In the data rows, 128 means zero.
Each pair is two rows. How far apart are they, by a hidden measure? 0 means very close, and 20 very far. Two or three weighted sums of its numbers give each row a place; it is the straight-line distance between the places.
[ 89 110  53 156 157 218 119 113 140 106  76 158 180 180  52  86  71 129 138]
[100 161 145 106 193 107 108 141 108  77 136 137  49  72 178 229 178 121 114]: 7
[115  99 130 149 137 119  88 153 145 148 182 131 128 174 122 110 163  83 111]
[129 139 142  75 142 134 140 123 103  89 119 114 139 114 142 123 121 132 136]: 3
[130 107 141 119 112 124 122 129 133  98 129 127 102 128 115 105 133 111 144]
[140  99 100  97 116 117 124 121  94 112 125 118 116 162 105 100 151 113 146]: 5
[139 110 118  61 166  99 204 157 235  45 107  91 139  26   5 145  48 196 148]
[124 146 121 157 140 114 104 144 127 150 124 134 155 119 135 123 144 134 122]: 12
[141 117 136 191 140 112 127 148  93 202 119 139 160 173 140  86 150 113 113]
[159  94 150   0  92  93 121 108  65  89 148  79 151  86  52  95 132 124 208]: 12
[158  87  59 169 110 157 183 117 107  92  90 130 100 150  68  64 138 105 166]
[126 124 139 139 118 133 114 134 123 141 118 126 142 150 129 117 119 122 127]: 6
[120 150  92 111  63 135 201 123  59 100 127 101  59 129 126 174  31 154 116]
[125 136 114 116  45 141 226 112  84  56 126 114  16 125 123 187   8 143 113]: 4
[115 114 154 135 122 135  99 129 105 118 137 142 112 130 132 106 130 105 142]
[133 151 101 183  57 133 118 141 113 171 147 122 158 149 122 131  64 148 114]: 5
[129 152 170 131 118 120  80 131 118 180 162 143 172 121 183 136 120 131 113]
[114  97 108  55  92  99  83 109  62 112 149 140 123 171  55  69 167  78 171]: 5
[136 141 148 139 136 140 124 125 169 162 177 154 193 112 176 145 124 109 101]
[114 117 133 179 171  94  65 154 138 197 152 153 161 181 103  91 115 135 127]: 5
[158 161 131 154 157 111 131 124 173 181 133 124 166 133 164 129  99 163  95]
[131 113 117 123 145 129 127 125 138 112 126 122 130 143 122 118 127 139 130]: 7
[135 151 122 144 123 142 125 126 136 182 153 141 180 137 146 134  89 146 122]
[137 196  50  98   9  92 255 137  88 121 101  95  80  90  79 178  50 169  86]: 9
[121  87 160 137 112 177 143 109 183 133 126 153 149 173 142  98 119 120 110]
[136 173 136 109  96 105 165 139 141  82 105 100  50 123 148 186  61 171 107]: 11
[152 130 109 136 143 107 161 123  94 153 138 116 144 140 126 135 119 139 130]
[ 90 156 132 181 111 180  73 100 152 155 167 177 163 116 176 128  76 123 111]: 14
[116 137 123 123  72 127 144 142  91  65 155 114 118 109 122  97 125  87 131]
[183  89 149 190 166 125 218 126 126 196  64 108 138 205 137  88 124 147 107]: 12
[123 137 124 143 142 159 131 140 187 158 148 108 161 127 154 129  90 158 115]
[116 155 111 129  87 138 138 133 127 102 122 127  82 121 120 159  86 141 118]: 4
[133 117 126 136 147 125 137 134 182 142 106 143 153 145  85  95 130 127 129]
[106  74  71  76  88 162  93  98 101 108 154 148 131 160  55  55 152  71 171]: 6
[129 140 126 142 105 121 138 131 119 126 118 131 120 114 130 138 128 136 132]
[120 146  74 143 136 151 108 128 163 159 175 144 172 128 125 134  89 144 124]: 9
[111 113 144 158 113 141  82 148 144 140 145 131 139 120 129 106 114 111 135]
[118  92 112  32  55 111  40  96  58 107 142 121 102 183  68  76 158 103 187]: 6
[114 115 142 126 144 139  81 122 146 153 136 156 154 156 102  85 166 115 122]
[166 112 108  59  50 113 196 112 113  77 101  85 131  38  30 149  96 135 153]: 10
[148  95 102  69 137 115 185 104 121 101 102 108 102 158  33  82 160 141 164]
[117 167 130 127  86 112 132 137 135  95 124 131  68 115 129 164  77 150 119]: 15
[149  80 138  92 118 119 114 100 140 132 124 134 140 206  56  73 168  95 151]
[134  83 148  96 111 122  84 110 118 107 140 129 110 169 135  76 181 102 145]: 10
[120 129  96 160 146 145 132 125 151 141 158 149 156 127 133 122  99 123 120]
[113 163 128 145 154 159 138 125 132 180 159 145 205  78 224 170  70 144 121]: 5
[103 176 145 136  53 127 146 142 190  67 130 130  34 102 156 179  39 135 113]
[143 112 124 132 119 105 138 130 125  96 123 121  95 140  99 102 135 121 145]: 9
[150  77 108 160 174 117 122  98  44 173 108 139 151 198 110  97 120 153 155]
[124 161 122 177  89 122  91 129 137 160 149 155 155 127 138 121 112 113 117]: 5
[116 121  75 160 217 166 198 141 157 128 107 116  91 124 116 190 135 126 106]
[123  73  86  40  44 108  60 110  69  81 136 103  74 163   9  56 213  91 199]: 9
[108 131 127 123 152 172 161 123 134 107  88 125 165 148 118 102 110 147 128]
[134 123 142 142 132 118 108 132 117 148 121 135 140 148 130 109 146 123 128]: 2
[126 149 120 135 123 139 151 119 150 135 125 143 143 108 132 150 135 123 112]
[148 108 150  49 180 101 149  98  64 119  84 120 101 218  99 108 187 145 164]: 9
[ 79 186 160 135 131 147  51 146 155 151 161 163 159  56 192 179 154 113  97]
[114 100 143  69 144 149  83 109 174 114 141 155 149 203 100  85 165 104 141]: 13
[158 150 157 180  83  67 178 122  29 143 130 115  91  96 152 158 101 140 134]
[130 126 125 158 116 113 130 135 123 127 139 128 119 129 138 129 120 130 123]: 5
[101 152 174 129  57 143 155 127 148  99 158 150 101  55 171 169  97 126  96]
[111 100 155 108 115 196 147 118 180  75 130 131 147 123 146 106 131 118 109]: 8
[139 125 136  80 167  93 101 110 117 134 111 136 137 195 109  95 170 138 159]
[126 179 152 172 178 172 100 134 244 177 116 165 215  96 206 132  96 136 100]: 9
[ 75 208 203  28  86 160 215 121 135  33 111  85  28   0 217 255 144 128 105]
[102 113 148  64  51 161 103 114 163  84 165 148 161  53  67 136  91  85 151]: 15
[128 134 123 160 117 100  77 148  92 178 131 133 143 158 111 118 132 114 131]
[166 156 136 151 140 131 189 112 121 182 118 129 189  99 178 166 115 161 105]: 8
[125 139 137 121 153 177 148 135 153 165 122  84 162  93 191 184 139 160 103]
[121 115 132  31 110 120  68 112 135 127 140 126 145 181  88  73 190 116 168]: 10
[ 75 132 141 187  95 179 139 154 174 116 153 139 135 117 145  96  57 130  98]
[138 100 120 154 163 101 119 139 133 122 134 132 136 174 115 101 111 121 126]: 2
[119 105 173 178 137 123  89 133 101 169 139 148 103 158 181 136 116 100 121]
[114 137 104 139 156 146 142 132 123 144 106 131 108 139 121 166 130 135 125]: 3
[108 109 141 155 152 146  89 141 151 146 148 138 146 139 152 111 110 118 130]
[139 127 121 140 143 103 144 148 119 149 122 115 124 147 124 129 126 143 122]: 6
[140 122 140   8  65 122 146 111 105 114 110 100 157 100  48 124 114 134 159]
[121 148 149  62 112 131 162 134 114  83 133  88  85  53 163 186 136 132 114]: 18
[102 134 136 137 141 152  76 116 131 135 113 155 175 141 150 101 119 127 138]
[136 105 170 111 136 131 104 138 140 159 141  99 122 162 165 138 130 127 124]: 6
[115 189 224 157 117 174 107 113 183 204 117 175 229  84 255 154  97 135 110]
[187 151 109 143  92  86 193 132 103 172 100  73 142 141 142 149 116 164 117]: 3
[152 124 101 130  88 126 130 117 127 159 188 127 169 144 124 143  95 118 103]
[127 142 140  53 104 144 137 122  92  74 121 108 146 113 125 120 139 114 131]: 7
[128 148 146 130 137 125  95 128 122 150 142 129 164  99 173 144 116 124 120]
[113 162 117 137  77 120 136 141 123  97 128 139  78 115 134 162  79 132 118]: 2
[153 185 131 145 130 102 223 131 160 183  79 115 182 124 125 141 120 201  98]
[189 163 148 126  31 117 148 112 111 171 156 112 174 128 202 151  96 124 113]: 4
[109 138 133  95 130 127  51 121 101 111 124 132 161 128 131 108 164 122 159]
[103 181 136  90 130 160 178 111 156  73 112 157 108   0 167 209 157 139  97]: 9
[126 134 131 145 125 132 122 129 158 107 128 136 128 119 133 112 136 128 123]
[ 98 139 125  77 156 138 107 130  83  74 146 110  55  75 176 220 183 118 113]: 9
[148 122 119 132 134  98 153 139  88 134 103  99 104 149  99 116 105 148 144]
[151 139 110 136 144 118 151 128 146 182 183 106 174 135 161 142  69 137 107]: 11
[119 146 127 116 102 134 153 132 134 103 124 104  84 126 130 158  83 149 124]
[138  60 107  40 141 106  95 102 133  92 171 151 139 179  96  58 191  90 160]: 13
[130 113 122 117 122 121 118 121 120 118 126 132 121 149 105 111 161 118 141]
[147 139 113 166 171 113 176 132  92 132 102 123 126 108 140 138 143 157 122]: 5
[103 138 138 138  29 169 140 131  90  67 137 126 123  97 165  90  97  76 110]
[111 102 132 144 117 117  50 147 106 146 179 141 143 124  83 105 136  97 144]: 9
[130 127 136 145 171 121 150 132 120 130 132 127 131 108 165 152 149 137 106]
[140  95 169 152 144 142 125 111 147 131 108 144 137 173 146 100 115 123 128]: 10
[127 143 137 140 133 127 109 131 145 140 135 135 148 108 155 141 128 137 118]
[127 118 131 145 142 136 116 135 137 155 131 128 147 137 129 122 140 136 127]: 5
[119 146 131 121 147 127 122 152 157 130 107 111  95 134 147 175 144 130 114]
[118 116 146 133 159 119  96 145 125 157 142 119 111 157 155 146 116 128 116]: 6
[125  63 132 106 145 202 158  85 159  75 110 128 146 165 131 122 138 118 121]
[102 143 126 144 132 149 102 125 143 133 149 157 154  92 150 147 151 121 116]: 10
[151 111 126  53  93  94  90  64 149  89  66 150  90 185  98  55 188 133 178]
[134 117 119 151 139 134 139 119 146 113 113 144 138 150 114 110 144 123 131]: 5
[147 193 142 168 102 113  97 140 113 243 165 141 214 132 200 125  74 139  80]
[148 143 174 165 176  32 113 124  25 135 154 130 139  84 141 157 205 132 118]: 7
[117 140 104 126 100 148 151 131 136  93 130 122  84 127 119 157  67 137 121]
[149 154 109 173  95 109 114 127  88 145 162 136 135 127 161 127 101 139 115]: 9
[139 120 133 133 110 112 144 131 108 106 127 130 122  88  95 132 114 124 151]
[105 124 133 168 186 139  86 131 202 142 133 166 162 178  80  98 126 117 124]: 8
[130 121 135 146 146 118 108 133 106 132 145 131 134 117 146 135 156 122 125]
[136 110 114 132 164 134 124 129 145 108 119 123 131 150 110 117 131 144 125]: 4
[ 66  80 141  58 108 190  27  72 255  52 139 214  87 150  71  22 181  83 187]
[ 97 152 142 114 157 123  80 142 156 125 147 133 123  97 144 173 152 129 120]: 10
[131 150 114 189 120 113 122 171  89 166 114 138 167 132 131  99 151 116 114]
[125 176 148 152 151 109  67 128  98 189 149 155 191 101 175 139 139 144 125]: 7
[127  80 129 157 181 183 116 111 224 142 130 139 146 171 127  96 135 112 121]
[139  95 125 106 129 133 159 121 135 110 129 115 123 145 102 106 125 116 139]: 12
[166 132 123 110 215 112 253 144 119 162  49  89  55 224 133 203 176 153  96]
[123 125 122 122 164 150 185 128 157  88 125  98 109  75 169 171 152 124  97]: 17
[117 149 144 101 128 156 191 116 162 103 108 124 114  70 160 164  99 148 114]
[130 107 163 147 142 155  98 125 183 151 126 152 160 156 141 112 162 120 122]: 7
[122 119 145  92 139 138  82 109 158 140 115 149 151 173 127  85 168 126 144]
[149 114 118 165 159 107 143 135 103 167 105 118 133 164 132 104 141 115 125]: 3
[129 107 141 163 154 154 135 123 142 112 122 140 137 134 153 108 128 119 125]
[162 132 102 193 215  68 208 147 109 133 115 113 118 107 146 138 203 153 105]: 8
[108 128 151 151 170 146 112 141 170 140 132 140 128 126 164 142 125 119 113]
[126 131 128 168 157 123 100 141 127 140 132 143 144 124 136 129 140 118 128]: 3
[ 86 113 165 147 175 181  91 131 188 104 185 136 140  74 177 161 100 103 110]
[130 168 113 149 156 115 206 124 172 100 114 139 101  59 122 162 102 165 121]: 10
[125 126 119 137 134 128 138 129 125 121 131 136 121 114 138 153 152 125 112]
[121  90 108  73  93 104  62 118  81  85 159 111  81 135  60  83 175 100 181]: 3
[136 139  96 135 130 114 138 134 103 152 151 116 146 142 120 127 104 148 132]
[134 107 122 155 131 129 136 121 134 118 119 140 117 152 113 100 150 110 132]: 11
[119 103 121 120 190 138 102 150 172 149 144 103 107 180 122 157 152 123 122]
[144 115 110 103  51 151 231 120  99  60 112 109 115 119 118 117 112 130 103]: 14
[172 209  71 188 181  68 213 142 112 178  83 137 180  66 148 148 127 134 105]
[128 126 122 143 148 123 132 130 111 123 129 124 123 114 134 145 149 130 129]: 10
[141 118 167 121 158 103 118 137 211  87 135 137 138  55 122 142  98 148 133]
[129 127 155 166 216 124 116 135 198 185 113 129 136 159 136 117 162 163 116]: 4
[138 167 144 171 167  95 133 161 137 159 110 112 161  91 173 131 151 177  97]
[136 126 128 135 145 113 131 134 125 133 117 127 139 148 129 119 135 136 128]: 6
[105 217 137 126   0 108 177 132 156  77  93 122  13 114 158 205   2 170 102]
[139 120 139 143 140 119 134 130 126 136 110 125 136 150 139 115 132 137 129]: 9
[126 136 130 169 151 119 101 153 115 176 124 135 139 152 123 118 137 132 122]
[113 143 125 138 108 116  76 147  82 189  99 131 184 159 130 107 122 127 126]: 2
[115 109 133 150 162 144 106 123 147 132 150 153 143 141 125 112 134 116 126]
[140  46  41  27   4 134 184  90  18  56 111  87  43 179   0  39 169  96 219]: 17
[111 129 104 152 153 149 113 140 125 139 132 146 155 137 116 113 133 131 122]
[102 171  81 192  87 117  86 168 109 178 158 127 158 129 132 121  91 134 124]: 1
[124 111 123 110 133 123 101 116 142 124 132 147 138 145 107 103 141 121 149]
[120 107 127 136 128 134 123 124 149  97 145 140 126  83 100 133 101 116 145]: 3
[126 133 112 126 115 142 134 131 126  99 126 128 131 118 118 117 126 133 123]
[107 164 138 164 158 133 120 153 182 125 135 152 160  68 162 151 147 116  99]: 2
[158  96 176 202 246 127 132 132 200 197 112 147 168 178 195  72 173 138 117]
[135 132 145 146 174  95 116 144  88 157 126 116 132 126 152 142 141 144 132]: 9
[103 144 168  57 165  84 101 159  48  93 130  88   0 107 218 255 181 113 123]
[126 104 121 160 150 127 105 136 134 137 154 150 108 158 129 147 144  90 122]: 7
[133 126 147  83 107 121 137 123   0  68 131 111 143 126 126 102 102  89 156]
[138 148 134 147 125 127 122 123  95 178 154 119 163 122 186 126  87 151 121]: 3
[104  85  88  94 127 169  89  75 163 118 121 157 121 192  41  46 190 106 163]
[156  84 164 132 104  70 100 112  29  99 109 117  61 164 145  58 147 127 184]: 3
[136 114  91 163 145 151 146 132 182 149  87 137 161 173  96  95 125 123 113]
[147 113 109 127 158 115 133 130 131 153 113 100 133 165 117 109 132 158 132]: 4
[146 101 101 182  93 110 110 180  90 144 128 104 117 152  90  80 124  98 125]
[115 214  49 106   0 142 242 136  59  54  78  86   0 127  86 224   0 159  85]: 12
[127  99 151 172 177 136 135 138 122 130 153 136 143 144 136 102 116 155 123]
[117 101 134  93 123 132  78 104  84 133 123 138 128 163 113  83 136 129 167]: 3
[139 152 140 153 182  84 112 155  87 155 111 120 124 109 163 158 190 140 124]
[151  67 117 211 155 125 119 125 146 181 100 133 150 167  76  70 169 137 148]: 11
[140 112 122 139 153 107  94 128 111 144 124 111 133 164 116 105 131 132 146]
[111 141 131 140 157 129 109 138 148 126 126 143 126 104 154 164 160 132 124]: 1
[151 146  96 146 122 107 129 134 115 162 140 125 156 136 135 127 114 126 122]
[128 201  96 132 100 168 115 109 167 223 134 139 217 129 174 125  70 186 103]: 6
[137 124 135 148 130 165 161 132 249 137 172 123 172 141 164 129  77 137  95]
[108 192  89 152  55 120 152 141  80 109 119 110  48 132 121 187  27 152 124]: 9
[140 138 117 140 161 111 188 126 133 104 117 127 120  92 132 163 171 116 111]
[123 128 146 164 178 139  92 127 190 182 120 143 147 154 128 118 149 136 113]: 5
[118  87 112  44 144 129  95 116 137 108 159 126 132 169  65  77 185 110 154]
[119 120 127 111 106 127 118 133 135 111 141 128 135  87  97 138 105 134 145]: 4
[110 138 116 105 143 141 131 139 100 131 122 115  98 129 134 181 136 131 116]
[107 153 135 147 143 124  73 152 182 139 142 140 142  87 163 159 216 115  94]: 6
[138 130 143 156 159  98  96 134 159 156 121 154 146 160 133 104 155 136 120]
[120 133 112 120 128 117 104 144 111 140 128 131 125 175 107 135 157 113 130]: 3
[118 129 134 122 155 127 111 131 132 121 135 123 110 109 152 161 147 135 123]
[130 149 161  98 115 109 155 114  91  78 147 134  97  29 173 177 152 112 133]: 7
[115 141 113 145  98 131 135 127 137 114 130 137 112 100 122 142 115 126 125]
[180 181 151 159 101  63 234 138  25 133  40 107 112  69 184 193 187 143  89]: 5
[128 120  99 131 132 109 124 137 116 137 133 120 130 144  75 111 139 127 140]
[136  78 190 150 119 109 124 160 181 113 149 124 123 118 109  93 112 111 116]: 5
[138 131 110 127 119 130 147 120 138 120 144 118 126 138 122 140 112 135 123]
[123 118 154 136 113 158 137 130 103 124 113 121 111 126 138  95  71 129 159]: 8
[124 131 121 129 154 123 120 147 111 120 125 115  81 127 146 180 162 124 126]
[137 125 122 141 107 116  75 137  84 149 186 122 154 133 149 125 120 126 127]: 13
[133 101 179 195 186  95  33 156 165 175 162 143 138 154 178  89 138 116 101]
[115 158 139 163 132 158 107 155 225 173  72 144 181 163 129  95 140 126  81]: 10
[143  72 129  92 111 141 153  87 128 103  88 140 103 192 111  45 175  94 177]
[121  98 117 158 146 161 143 119 153 129 135 150 139 149 113 113 121 117 125]: 11
[132 115  85 169 173 112 144 135 135 152 116 138 122 156  95 141 134 129 130]
[ 95 152 180  98 202 131 108 161 126  78 133 120  58  73 200 224 178 141  99]: 11
[134 148 126 175 176 130 180 144 163 161  97 127 160 127 144 125 120 151 106]
[129 128 134 161 213 138 147 137 105 158 127 117 169  91 179 181 201 147 110]: 2
[131 126 115 139 120 131 134 122 121 119 113 131 137 138 125 117 125 127 127]
[110 155  73 124  98 181  92 128 148 182 201 120 193 122 148 132  72 125 112]: 12
[114 141 129 138 155 118  89 144 112 145 133 133 108 141 140 165 148 111 137]
[153 113 127 160 165  85 125 134 100 107 128 137 136  75 121 116 124 123 156]: 5
[119 148 125 140 111 145 122 129 127 150 145 142 161 103 151 150 109 115 120]
[116 143 110 125 112 121 122 129 125 120 160 129 123  94 118 152 121 116 125]: 4
[101 118 119 100 139 179 133 111 145  87 131 141 149 125 108 116 118 106 127]
[122 105 108 149 129 167 124 134 190 157 129 133 148 165 113 113 135 105 115]: 8
[120 148 119 149 113 130 102 134 150 153 141 138 157 127 135 129 120 124 117]
[130 119 156 177 127 124 104 144 116 176 113 136 144 154 144  97 129 122 118]: 4
[156 119 126 159 144 127 187 110 118 134 117 135 142 133 131 143 144 125 119]
[158  86 126 195 166 132 145 123 125 213 104 149 159 210 109  80 160 131 121]: 5
[119 142 150  95 113 159 174 117 133 106 158 140 129  46 183 174 128 124 113]
[127 147 116 150 155 120 113 131 144 151 122 140 162 112 133 128 157 143 124]: 8
[133 120 127 101 125 125 137 123 128 120 112 113 116 152 111 116 147 130 141]
[120  83 106 147 122 136 112 126 117 130 154 149 135 142  85  84 132  97 138]: 6
[117 119 128  80 108 112  79 117 126 105 135 136 107 134  86  95 158 119 160]
[132 101 127 155 143 138 133 127 122 135 129 127 130 137 126 110 118 131 142]: 3
[120 138 129 104 163 118 114 135  90 121 127 115  86 120 155 186 145 133 130]
[133  92  69  54  69  82 146 108  94  64 115 110  56 147  18  53 163  85 187]: 8
[150 117 132  91 128  95 138 124  91 133 114 122 135 166 107  98 150 130 140]
[131 149 163 178 105  94  35 138 109 160 190 162 159 124 188 135  94 143 125]: 11
[125 125 121 132 158 136 131 132 127 137 124 119 130 125 143 138 129 146 124]
[118 120 126 104 118 128 100 127 139 117 135 147 136 141  98  98 152 106 144]: 5
